Some points, one per row:
"0.4 0.6 -0.8 -0.3 -0.6 -0.6 1.0 0.4 0.8 0.7 -0.2 -0.8 -0.3 -1.0 -0.2 0.6"
"0.2 0.6 -1.2 -0.5 -0.1 -0.4 0.4 -0.4 1.2 0.4 0.5 -0.6 -0.6 -0.5 0.1 0.5"
"0.9 -1.6 0.9 -0.8 -1.6 -0.9 1.5 -0.2 0.3 1.9 1.0 0.4 1.8 2.1 0.7 -0.3"
"-0.4 -0.1 -0.1 0.4 0.7 0.7 -1.7 -0.1 0.0 -0.5 -0.7 0.5 0.2 -0.2 -0.1 -0.3"
"-0.6 -0.2 -0.3 0.5 0.8 0.6 -2.4 0.0 0.2 -0.7 -0.9 0.8 0.3 0.2 0.2 -0.2"
"-0.1 -0.3 0.5 -0.2 -1.1 -0.2 0.2 -0.3 0.2 -0.3 0.6 -0.8 -0.5 1.5 -1.3 -0.4"
"-0.4 -0.1 0.1 0.9 -0.1 -0.4 1.6 -0.3 -0.9 0.8 -1.0 -0.1 -0.2 0.2 0.7 0.9"
"-0.1 0.3 0.1 0.4 0.7 1.1 -0.9 0.7 -1.2 0.6 -0.1 0.1 -0.2 -0.6 -0.8 0.0"
"-1.0 1.4 -0.3 3.1 0.7 -0.4 1.5 2.0 -1.6 -0.4 -0.9 1.7 -0.4 -1.2 0.2 -0.4"
"0.2 0.4 0.9 -0.5 0.4 0.0 -0.2 1.0 1.3 -1.5 1.4 1.4 2.0 -0.4 -0.2 0.6"
"-0.4 0.3 0.2 0.0 0.8 1.5 -1.4 -1.8 -1.4 0.1 0.1 0.9 -0.6 -0.9 -0.9 -0.8"
"0.3 1.0 -0.1 -0.7 -0.9 1.2 -2.2 -0.9 0.9 0.2 -0.7 -2.0 -1.9 -1.5 0.4 0.5"
"0.0 -0.3 -0.5 -1.3 -0.8 -0.9 -0.2 -1.5 0.8 0.7 0.5 -0.2 0.3 0.2 0.6 -0.4"
"-0.2 -0.2 -0.2 0.1 0.6 -0.7 0.4 1.1 -0.2 -0.1 0.0 0.7 1.5 0.0 0.7 0.2"
"-0.4 1.8 0.2 2.0 1.2 1.3 0.7 2.3 -1.0 -1.8 -0.1 2.1 -0.6 0.9 -0.8 -0.8"
"-0.2 -0.5 -0.1 -0.6 0.1 0.1 -1.1 -0.6 0.1 0.3 0.3 -0.1 -0.2 0.1 -0.5 -0.7"
"-0.9 -0.2 0.3 0.3 0.3 1.4 -0.7 0.1 -0.8 0.3 -0.7 0.1 -0.7 -1.2 -0.4 -0.2"
Here are 12 more points, each followed by its number:
"0.5 -2.1 0.4 -2.0 -1.6 1.0 2.7 1.3 0.7 0.3 2.4 0.9 1.9 2.0 -0.6 1.5" 0
"-0.4 0.4 1.3 -0.1 -0.3 0.1 -1.0 -0.6 -0.2 -0.1 -0.7 -0.7 0.2 -1.4 0.0 -0.7" 1
"0.9 -1.5 0.9 -0.7 -1.5 -0.9 1.6 0.1 -0.2 1.6 1.0 0.3 1.7 1.7 0.4 0.0" 2
"-0.4 0.6 -0.5 0.4 -0.2 0.1 -0.3 0.3 -0.3 1.5 -0.2 0.4 -0.1 -1.1 1.1 -0.4" 3
"-0.2 1.3 1.9 3.9 2.6 -0.1 0.9 1.3 -2.8 -3.1 -1.2 1.6 1.1 -1.1 0.3 0.0" 4
"0.0 -0.8 -0.6 1.2 2.0 1.8 -3.0 -1.4 -1.7 -1.5 -0.5 -0.7 -0.9 0.4 -0.5 -1.9" 5
"-0.2 0.1 -0.2 0.0 0.2 0.0 0.1 -0.4 0.5 -0.7 0.0 -0.3 -0.5 0.0 -0.2 0.4" 6
"0.9 1.3 -1.3 -0.2 -0.9 -1.0 1.3 0.7 1.7 1.0 -0.3 -1.1 -0.8 -1.3 -0.5 1.1" 7
"0.3 1.0 -1.6 -0.6 0.3 -0.5 -1.2 -0.7 1.8 0.9 0.1 -0.6 -1.3 0.9 -0.3 -0.5" 8
"0.2 -0.3 -0.7 -0.1 1.0 -0.8 0.5 -0.8 0.0 -0.4 0.0 1.1 0.1 0.1 0.6 -0.1" 9
"0.9 -1.0 0.9 0.3 -0.4 1.3 -0.1 0.2 -0.5 0.1 0.5 -0.8 -0.4 1.4 -0.5 0.3" 10
"0.9 -0.6 0.0 -0.3 -0.4 -0.5 0.5 -0.3 0.5 0.1 0.3 -0.8 0.0 0.7 0.3 0.5" 11
Which of these numbered points is nearest to each point below by angle, seen from the average point of the first points? Its number follows each.
"-0.7 1.0 2.0 -0.5 -1.0 0.2 -2.1 -0.8 -0.5 0.4 -1.3 -1.5 0.3 -3.1 0.2 -1.4" > 1
"-0.7 0.1 -2.6 -2.3 0.6 -1.4 -1.3 -2.8 3.3 0.4 0.2 0.4 -0.5 -0.1 1.2 0.5" > 8
"0.0 -0.5 0.8 0.0 -1.8 -0.2 0.4 -0.5 0.4 -0.3 0.9 -1.2 -0.4 2.5 -2.2 -0.4" > 10
"0.0 -0.8 -1.0 1.5 2.2 1.7 -2.9 -1.0 -1.6 -1.8 -0.2 -0.8 -1.1 0.5 -0.8 -2.0" > 5
"0.2 -0.5 -0.3 0.4 -0.7 0.3 -0.2 -0.2 0.0 1.2 0.4 -1.1 -1.1 0.9 0.1 -0.4" > 10
"1.2 -2.0 1.3 -0.5 -2.1 -1.0 1.8 0.1 -0.1 2.3 1.3 0.3 2.0 2.4 0.6 -0.1" > 2
"-0.2 0.5 -0.3 0.9 -0.1 -0.5 0.6 0.2 -0.4 0.3 -0.1 0.0 -0.5 -0.6 -0.3 0.3" > 7
"1.4 -3.0 3.4 -0.2 0.0 1.7 2.1 2.4 -1.3 -3.0 1.2 -1.2 2.0 0.9 -0.7 1.9" > 10
"0.0 -0.5 -0.3 0.9 1.3 1.2 -1.8 -0.8 -1.3 -1.0 -0.3 -0.6 -0.7 0.2 -0.5 -1.3" > 5
"1.4 -0.9 0.0 -0.5 -0.6 -0.8 0.8 -0.3 1.1 0.1 0.4 -1.0 0.1 1.2 0.6 0.7" > 11
"0.4 0.3 -0.1 -0.6 -0.6 0.9 -1.6 -0.8 0.6 0.1 -0.2 -1.4 -1.3 -1.1 0.4 0.6" > 1
"0.2 -0.4 -0.5 -0.7 -0.5 -0.3 0.8 -0.5 0.7 0.2 0.6 -0.3 -0.8 1.1 -0.1 0.3" > 11
"0.1 0.3 -0.4 -0.5 -0.2 -0.7 1.5 -0.2 0.7 -0.8 0.4 -0.9 -0.6 -0.2 -0.2 0.7" > 6
"0.8 -1.1 -0.4 -1.1 -1.1 -0.4 1.2 -0.8 1.1 0.2 1.1 -0.5 -1.1 2.3 0.0 0.5" > 11
"0.4 -1.0 -0.5 -0.8 0.9 0.2 -0.1 0.4 1.5 -1.6 0.6 -0.1 -0.5 1.4 0.7 2.0" > 6
"0.5 -0.5 0.8 -1.4 -1.6 -0.4 -0.6 -1.1 0.7 0.4 0.4 -1.7 -0.1 -0.1 0.5 -0.7" > 11
